A single turn carries every row of the set below to another of its rows. Some are shown first; where does it send the rows asked next?
C: [-0.53 -1.18 -0.09 -1.63 -0.14  3.37  1.40  0.76 -1.57  1.39 -0.13  1.71
 -1.68]
X: [-1.62  0.00  4.00 -0.37  0.85  1.07 -0.79  1.43 -0.65 -1.29  1.19  2.18
  1.21]
Z: [ 1.12  2.27 -1.06  0.81 -0.93  1.18  0.70 -2.28  1.50  3.09 -1.95 -0.71
  2.36]
B: [ 2.73  2.15 -0.51  0.71 -2.12  2.53 -2.59 -2.75  2.98  0.70 -0.61  0.57
 -2.39]
M: [-0.59 -2.65  1.47  1.17 -3.44  0.49  1.56 -3.15 -0.33 -0.60 -0.35  1.52
  0.67]
T: [-1.19  0.56 -0.80 -1.04  2.24 -1.97 -3.84  1.22  1.32  0.21  0.37  0.99
 -3.19]
U: [ 0.14  0.74 -0.27 -1.04  1.43  1.02 -0.47  1.46 -1.24 -3.58 -2.98 -2.40
 -2.12]
N: [-3.65 -0.84  1.45 -1.82  0.26 -2.36 -1.20 -1.40  2.40 -2.53  0.28 -1.96
 -0.98]
R: [ 1.09  1.71 -0.10 -0.69 -2.04 -2.35 -2.53  1.87  1.65 -1.51  0.35 -3.38
 -2.41]
Q: [-1.30 -1.61 -0.49 -2.49  2.58 -0.94 -0.82 -0.45  0.20 -3.23  1.87 -2.65
 -0.02]
V: [ 2.66 -1.46 -1.17  2.53 -0.27 -2.27 -2.99 -0.69  0.34  2.56 -1.39  0.26
  0.64]
E: [ 2.63  1.04 -3.09  1.07 -1.13 -0.83 -3.02 -0.79  2.76 -2.57 -2.54  0.47
  1.71]
W: [ 4.63  1.30 -1.04 -1.69 -0.33  0.11 -1.87 -2.06  2.04 -1.91 -1.36 -1.34
  2.14]
G: [-1.26  0.43  1.36  2.89 -0.18  2.32  0.95 -2.22  1.93 -1.30  3.31  0.51
 -0.72]
A: [-0.97 -1.50 -0.89  0.60 -3.57  0.32  0.68  0.38 -0.86 -0.31  0.71  2.80
  2.73]

G turns into V
M turns into E
A turns into W
Where do these go?
Z turns into R
C turns into B

A single turn carries every row of the set below to another of its rows. Some are shown first; where does it send the rows asked next?
bito: [-1.62  2.08  1.28  2.04  1.49 -0.67  3.33  1.22  0.52  2.99 -1.18 -0.12
  2.92  1.59  0.10  1.50]
Zuku: [-0.81 -0.21  4.82  2.34 -0.53 -2.82 -2.78  0.74  0.65  2.16 -1.55 -0.01
  2.95  3.98 -1.94 -1.81]
Vuze: [ 0.11  0.52  2.80  1.24 -0.21 -4.71 -2.73  1.16 -4.41  2.27  3.64  1.36
  2.55  1.78 -0.04 -2.75]
fof: [ 0.02 -2.15  2.96  4.01 -0.76 -0.93 -2.37  0.65  3.63  3.10  0.88  1.19
  1.51  3.08 -1.53  1.13]
Neza: [ 0.90  1.06 -1.28  0.95 -2.25 -2.91 -0.25 -0.76  0.10  3.08  4.46 -2.51
 -0.94 -1.78 -1.09  0.18]
gib: [-1.96  1.03  0.47 -1.26  3.23 -0.72  2.65  1.58  2.92  1.17  2.99  2.63
  0.99  2.27 -1.84  0.30]
rakib: [-2.36  0.29  4.81  0.48  0.84 -3.20 -2.60  0.80  1.97  4.37  1.93 -0.73
  4.14  3.32 -1.54 -1.65]
Kap: [-1.71 -0.70  5.09  4.27  0.06 -0.42 -1.05 -1.16 -2.47  2.56  3.68 -0.12
  1.58  2.27 -0.51 -2.11]
tise: [ 2.19  1.87  1.18  1.75 -0.33 -4.75  0.06  1.51  0.94  5.06  4.61  2.77
 -0.50  0.52 -2.77  0.08]
loned: [-3.28  1.13  1.90 -1.45  2.55 -2.12  2.45  1.25  0.37  2.08  1.84  1.89
  4.31  3.45 -0.83 -0.36]
Boti: [ 1.23  3.05 -0.76  2.91 -2.73 -3.74  0.31 -0.68 -2.66  1.74  3.40 -1.09
  0.16  0.52 -0.39  0.11]
momov: [-0.22  0.13  3.70 -0.41  0.71 -1.50  3.04  3.20 -3.46  1.57  1.64  1.34
  0.03 -1.54 -1.81 -2.43]
fino: [-0.29  0.96  0.72 -1.94 -1.53 -5.74 -1.53 -0.16 -1.33  1.65  4.15 -1.60
  0.28 -0.67 -2.41 -2.82]
kegum: [-1.23 -0.03 -3.44  0.91  0.26 -0.15 -2.45  0.74 -0.87  1.32 -1.00 -0.36
 -0.51  0.65 -1.99 -1.15]
gova: [-0.33  0.23  1.52  1.84 -1.81 -0.66 -4.17  4.13 -2.16 -0.98  0.94  0.47
  1.29  2.62 -1.50 -2.31]
lamo: [-0.64 -3.00  1.80 -1.58  0.71 -1.77  2.25  2.52  0.41  2.37  4.04  2.34
 -0.12 -2.34 -2.15 -0.40]
Zor: [-0.21  0.05 -1.08  0.21 -1.50 -0.01 -3.78  0.72  0.70  0.19  5.70  0.67
  0.61  4.19 -1.65 -1.31]
rofuz: [-3.97 -0.43  0.65 -1.13  1.24 -3.50 -3.99  2.74  1.79  0.14  3.15  0.36
  1.27  2.24 -0.38 -0.58]
vave: [ 2.34  0.33 -0.41  0.52 -1.72 -0.68  1.32  0.66 -3.67  1.28 -1.34 -0.25
  1.68  0.15 -1.83 -2.04]
Tok: [ 0.27 -1.46  2.23 -3.64 -1.93  1.43  1.39  2.69  0.23  3.18  3.00 -0.86
  2.64  1.60 -1.06 -1.06]
Kore: [ 1.64  1.93  1.55  3.05 -0.68 -1.72  3.68  0.21  2.66  1.94  1.37  0.94
 -0.60  0.24 -3.22  1.04]
denur: [ 1.08 -3.43  1.60 -0.14 -1.25 -0.61  2.38 -0.14  0.09  3.36  1.89  0.28
 -1.43 -2.02 -2.17 -0.35]
vel: [-2.52 -1.31  3.03  0.20 -0.17  1.77  0.28  0.82  3.68  3.69  4.51 -0.80
  0.38  2.06 -1.68  0.42]
nale: [-1.89  1.36  2.51  0.48  0.40 -5.06  0.69  2.02  2.39 -2.68  0.91  0.20
  2.03  1.48 -0.99  0.28]
Sov: [ 1.46  2.09  0.45  3.62 -2.00  0.77 -2.92  1.82 -1.36 -0.34  2.42 -0.13
 -0.89  3.09 -1.39 -1.47]

rakib turns into denur
nale turns into tise
Where do these go?
vave turns into rofuz
loned turns into Neza
fino turns into fof

